In the rows, zero is written as 128.
Families of rows that turns and mirrors carry onto each other, the same ones carrying the whole set onto itself: the rest of each named row's family, in list order:
7 families of 4 rows:
susus: [126 156 104 133 104 106 153 154 149]
fafo: [129 117 142 116 158 115 121 107 137]
Rel: [108 121 118 126 100  92 163 147 145]
gav: [135 116  99 123 106 124 150 119  91]
Siril: [149 106 131 129 149 118 119 121 156]
tavi: [118 130  94 121  83 121 119 125 101]
sop: [121 133  94 115 103 117 126 114  92]
luf: [133 129 122 128 103  95 163 147 160]
zalen: [109 158 136 132 113 163 126 110 149]
Mimu: [105 139 122 129 107 105 165 155 144]
Nuv: [119 129 109 112  86 141 141 101  98]
Peka: [131 109 132 117 146 111 125  95 159]
Fude: [106 148 129 140 111  90 144 148 144]
nefof: [116 136 135 136 105 171 112 122 150]
seval: [109 120 132 132  97  87 151 140 155]
fad: [133 121 125  87 148 118 126  99 139]
dum: [122 138 128 117 118  90 142 160 152]
lomig: [117 157 131 127  91 153 123 121 168]
varo: [119 120 108 127  78 122 109 115 103]
Vozim: [144 125  99 122  86 134 124 117  99]
sus: [114 148 138 110 113 169 132 136 152]
dob: [118 134 138 122 115 171 122 134 161]
tagep: [139  93 138 108 139 115 123 107 129]
verur: [135 144 132 128  97 170 136 135 158]
Geza: [133 113 123  99 144 125 121  91 153]
sopa: [112 127 113 132  99 122 133 105  88]
Zuf: [131 138 122 138 102 169 130 100 156]
Zeluf: [158 110 120 104 139 113 128 101 144]

Which other rows belong to the same family as Vozim? luf, verur, Zeluf
Which other rows belong to the same family as Mimu? sop, Peka, nefof
Which other rows belong to the same family as sopa? fafo, zalen, Fude
Which other rows belong to the same family as Rel? tavi, dob, Geza

Families of rows that turns and mirrors carry onto each other, the same ones carrying the whole set onto itself: the rest of each named row's family, in list order:
11 families of 3 rows:
zik: [ 81  99 153 109 169 104 148 165]
Vifu: [ 73 133 163  91 182 164 106 134]
Lus: [102 165 124 117 147 117 125 122]
Rufo: [103 163 133  89 154  97 108 129]
Kubiz: [ 86 127 143  71 178 137  87 152]
Vusi: [ 87 124 152 107 186 148  84 150]
subet: [ 78 113 155  79 170 161 111 138]
nebe: [ 79 126 128 119 183 102 166 154]
vates: [102 155 156 100 164  87 117 111]
tapok: [ 83 117 151  87 188 165 115 153]
kina: [ 98 171 144 117 149 111 124 123]
rivi: [ 67 110 129 114 191 107 158 148]
Bas: [106 160 132 101 137 110 117 124]
sapir: [ 87 113 155  87 199 154 105 140]
Gute: [115 170 133  96 154 124 120 123]
rusag: [ 78 109 159 129 186 108 155 140]
duf: [111 170 124 107 157 111 128 130]
pevel: [104 152 144  81 159  94 137 112]
fabu: [ 72 106 159 118 185  92 136 153]
pidi: [ 92 117 154  87 176 165 103 136]
fodi: [ 99 165 137 102 177 102 119 104]
mutil: [ 59 120 123 119 185 118 157 145]
Ded: [ 83 124 164  85 186 133  85 138]
kuzo: [ 89 111 167  83 168 148 103 154]
gubuv: [ 81 117 134 125 192  93 148 151]
Semet: [122 159 145 105 160 112 115 114]
rog: [ 61 116 124 108 178 100 155 150]
Sagum: [ 69 114 145  97 182  94 160 143]
segat: [ 95 128 153  88 176 169 111 147]
gikin: [ 81 124 150  94 172 171 111 134]
kun: [112 162 126 110 151 104 121 120]
Zogon: [ 70 119 132 111 193 116 164 154]
viba: [ 55 126 138 123 190 108 150 154]

Which other rows belong to the same family as gubuv? sapir, Semet
Which other rows belong to the same family as tapok? nebe, Gute
Which other rows belong to the same family as Lus? mutil, gikin
Which other rows belong to the same family as Kubiz? zik, pevel
Which other rows belong to the same family as Bas? subet, rog
Which other rows belong to the same family as pidi? rivi, kun

Families of rows that turns and mirrors carry onto each other, the same ones carrying the whole set onto itself: the rest of each named row's family, in list order:
3 families of 6 rows:
geta: [129  84 123 139 124 139 141 138 126 139 118 119  99 107 129 126 143 140
  95 127 106 155 156 131 129  99]
gelin: [127 135 141  96 135 139  88 110 130 117 115 105 122 137 113 127  90 104
  99 110 122 136 104 170 107 115]
sazun: [106 135 139 105 132  79 124 141  93 138 149 120 131 127  88 139 104 154
 141 131 149 158 126 156 106 150]
vir: [121 121 166 138 124 129 150 141 130 132 130 116 157 119 128 164 139 118
 120 115 115  80 145 114 125 108]
lif: [102 138  96 125 153 146 121 126  96 137 105 157 140 154 147 127 131 136
 160 100 117 139 109 114 145 145]
kubo: [110 143 101 118 165 143 122 121  97 146 123 170 126 150 142 143 122 143
 161  99 132 150  97 115 150 138]
Nep: [124  98 107 144 124 131 141 140 129 127 107 121 101 126 144 126 146 154
  95 141 117 156 157 129 125 107]
vin: [126 139 145 109 142 137  92  93 121 114 127 107 114 136 121 110  91  91
 120 136 125 135 114 161 103 111]
ked: [110 150 145 106 128 102 117 139  98 136 141 120 140 125  81 147 105 144
 155 112 155 162 122 161 100 127]
Ral: [136 125 149  97 132 127  94 112 124 122 128 115 101 142 104 123  89  96
 116 129 132 145 120 167  96 110]
Rugu: [129 107 159 130 131 131 131 138 134 140 128 107 144 109 134 161 143 116
 111  94 114  81 129 114 146 116]
timut: [108 144 111 103 160 132 106 122  98 140 109 163 147 148 147 138 119 137
 140  90 122 135 105 116 162 145]
Bosa: [139 152 137 114 136 127 117 110 135 146 166 164 110 134 156 131 148 149
 148 147 136 114  88 108 151 123]
ritu: [130 143 125 121 141 118 126 114 136 149 176 136 105 126 154 141 139 164
 143 158 138 116  84 114 145 143]
fera: [135 109 155 131 119 137 154 147 130 137 138 124 142 107 120 166 153 118
 116 118 118  89 140 113 146 105]
Mipag: [123  94 110 126 122 133 151 138 129 135 124 113 101 108 120 124 139 159
  84 152 112 150 144 135 134 117]
gebuz: [104 151 147 125 137  87 129 136  94 123 139 113 142 118  90 145 110 147
 145 122 166 154 138 151 107 130]
livu: [139 156 130 126 130 118 113 109 133 127 168 140 108 134 155 122 154 143
 148 157 147 113  84 120 143 134]

Which other rows belong to the same family as timut? gelin, sazun, Rugu, ritu, Mipag
Which other rows belong to the same family as livu? vir, lif, Nep, vin, gebuz

Families of rows that turns and mirrors carry onto each other, the same ones carrying the whole set onto itself: the rest of each named row's family, in list order:
4 families of 8 rows:
gaz: [119 123 173 130 118  86  82 152]
Sote: [155 145 116 142 143 105 102 148]
Dis: [147 138 105 132 109 114 124 135]
Vopab: [118 156 118 159  98 110 119 126]
Sidi: [117 164 127 169 113 104 107 130]
pap: [160 158 187 127 135  99 124 155]
deza: [140 157 179 128  89 109 149 135]
lutis: [157 133 129 133  98 131 137 174]
bok: [169 149 179 115 128 104 133 154]
gevod: [166 135 134 134 120 126 124 184]
rumo: [110 117 163 124  86  95 102 138]
logiz: [132 166 188 141  96 105 140 135]
lalog: [165 144 172 110 112 109 144 148]
Pek: [123 154 143 163  80 127 136 160]
Mer: [161 146 145 149 135 119 111 188]
varil: [105 124 170 134  93  91  94 140]
Vodo: [146 167 194 141 129  98 122 150]
kabam: [127 164 131 168 132 101  97 139]
dokog: [118 164 154 176  94 121 122 165]
kavel: [109 126 174 136 106  87  86 146]
mot: [140 141 133 145  81 132 142 164]
sab: [130 107 156 108 100  96 100 148]
zut: [145 159 156 166 134 115 105 184]
vaked: [129 116 167 120 121  88  84 155]
Pevu: [134 109 160 111 113  92  91 153]
bagu: [131 145 109 144  96 115 126 128]
tadi: [120 110 158 115  88  97 104 142]
sebif: [127 166 159 178 117 116 109 174]
kotu: [134 171 195 146 113 100 129 141]
Luk: [142 157 126 157 145 100  94 146]
vigal: [156 138 107 132 128 111 113 144]
mudo: [154 147 172 115  95 110 151 139]

Which other rows belong to the same family as pap? deza, bok, logiz, lalog, Vodo, kotu, mudo
Which other rows belong to the same family as Mer? lutis, gevod, Pek, dokog, mot, zut, sebif
Which other rows belong to the same family as rumo? gaz, varil, kavel, sab, vaked, Pevu, tadi

Families of rows that turns and mirrors carry onto each other, the same ones carrying the whole set onto itself: the rest of each named row's family, in list order:
6 families of 6 rows:
raneg: [156 136 171 106 139 115 135 140 132 115 152 149 111 146 120 127 130 130
 115 130 155 147 144]
vafe: [163 127 128 170  96 112 137 126  89 120 137 121 102 101 134 107 112 113
 113 133 151 130 143]
lasi: [103  89 141 112 161 116  88 110 122 152 105 145 147 109 143 116 143 120
 127 116 132 156 146]
kibe: [104 133 115 108 144 124  96 109 112 164  86 126 142 108 147 121 130 107
 140 119 136 157 145]
Rusit: [107 133 143 187 118 137 111 112 118 118 136 127 119 150 115 126 143 124
 138 135  84 141 108]
gupez: [132 136 135 164 138 166 109 104 121 120 142 138 123 149 125 143 134  98
 162 121 107 126 102]
Seped: [122 121 155 129 151 111  88 112 119 139 149  99 105  89 105 156  85 137
 129 109 137 119  93]
tiso: [131 113 136 169  95 106 117 138 101 131 115 106  74 112 118 106 125  98
 106 129 140 137 135]
tofad: [168 122 168 103 138 105 124 145 123 125 149 130  91 155 152 131 121 133
 132 124 126 131 118]
fuv: [115 155 137 128 140 123  96 104 110 169 136  95 125  96 101 144  84 128
 142 130 121 120 103]
lilaz: [ 98 132 129 131 121  94 134 104 114 152 143  95 133  93  89 148  89 131
 150 130 123 123 118]
kir: [102 121 123 133 160 129  98  93 122 132 105 154 158 119 154 115 135 132
 128 104 131 154 128]
gase: [143 131 126 168 107  93 117 113 100 111 134 118  68 123 116 104 115 114
 105 123 143 157 122]
didag: [111 125 149 178 124 146  99 132 137 128 136 109 115 142 108 147 135  95
 146 120  94 140 107]
reke: [144 121 167  95 132 122 128 122 128 135 140 137 101 160 127 105 128 126
 145 123 128 153 161]
gorug: [110 114 100 111 146 121  91 100 131 149 107 154 125 124 116 129 135  89
 112 123 129 156 156]
Rom: [105 127 157 144 148 100 101 111 114 148 133 104 135  92 107 157  70 136
 116 123 114 145 115]
Rigin: [127 133 136 139 145  94  98 122 121 168 123 102 147  98 104 145  75 140
 144 118 131 135  97]
movuf: [118  91 115  98 137 118 136 120 104 122 156 123 123 110 137 126 149 133
 173 137 146 126  91]
dibal: [178 116 161  97 146 106 116 142 135 126 156 133 125 147 126 113 128 139
 116 120 129 150 128]
Nuba: [125  97  92 116 134  88 124 127  97 141 153 120 127 110 141 138 146 156
 151 154 140 124 102]
Mirir: [137 129 104 152 121 114 124 129 108 119 132 119  83  92 110 120 103  94
  93 141 153 160 140]
Rep: [ 95 114 106 109 151 111  90 103 119 140 110 124 140 113 138 132 125 127
 125 120 141 164 169]
nite: [164 106 139 184 120  88 121 115  88 122 124 123  97 106 113 121 107 121
 107 123 148 129 120]
Tegop: [138  87  95 114 123 118 110 152 103 128 151 105 119  91 140 131 138 133
 143 159 152 127 114]
mopam: [120 114 144 143 126  88  93 104 118 150 139  83 133  90  94 141  85 120
 140 123 108 121 127]
Rimov: [151 123 161 124 141 100 146 141 137 136 146 140  99 163 137 110 127 141
 142 116 124 165 129]
zesu: [131  92  95 126 128 124 133 111  89 139 159 145 113 117 104 143 141 124
 164 145 149 133  90]
murog: [129 131 139 165 145 136 101 149 136 146 135 125 123 147 129 126 129 102
 128 139  69 148 107]
rezun: [119 138 141 175 134 164 117 121 142 136 124 122 137 127 130 118 119 109
 139 148  85 138 118]
giruf: [113 115  99 117 155 117  92 102 133 154  84 148 143 120 138 139 133 121
 135 126 148 155 121]
sedok: [138 146 157 109 155 104 102 150 139 120 157 145  96 148 140 142 114 139
 119 110 133 155 127]
kebis: [130  91 115 112 130 120 140 113 100 110 165 120 144 119 123 129 149 142
 142 164 155 132 110]
buso: [163 111 111 173 114 123 125 137 107 137 122 127  82 116 107  95 120 108
 108 139 140 144 143]
bebu: [126 135 123 188 126 141 112 118 122 132 135 143 141 131 103 121 130  98
 144 126  87 122 109]
Lud: [138  83 101 101 131 119 108 123  88 132 172 133 140 107 124 131 152 124
 132 145 149 145 102]

Which other rows belong to the same family as Tegop? lilaz, kir, reke, nite, murog
Which other rows belong to the same family as rezun? vafe, lasi, Nuba, mopam, Rimov
Which other rows belong to the same family as buso? tofad, Rom, movuf, Rep, bebu
Which other rows belong to the same family as Rigin? kibe, Rusit, tiso, dibal, kebis
Which other rows belong to the same family as giruf? raneg, fuv, gase, didag, Lud

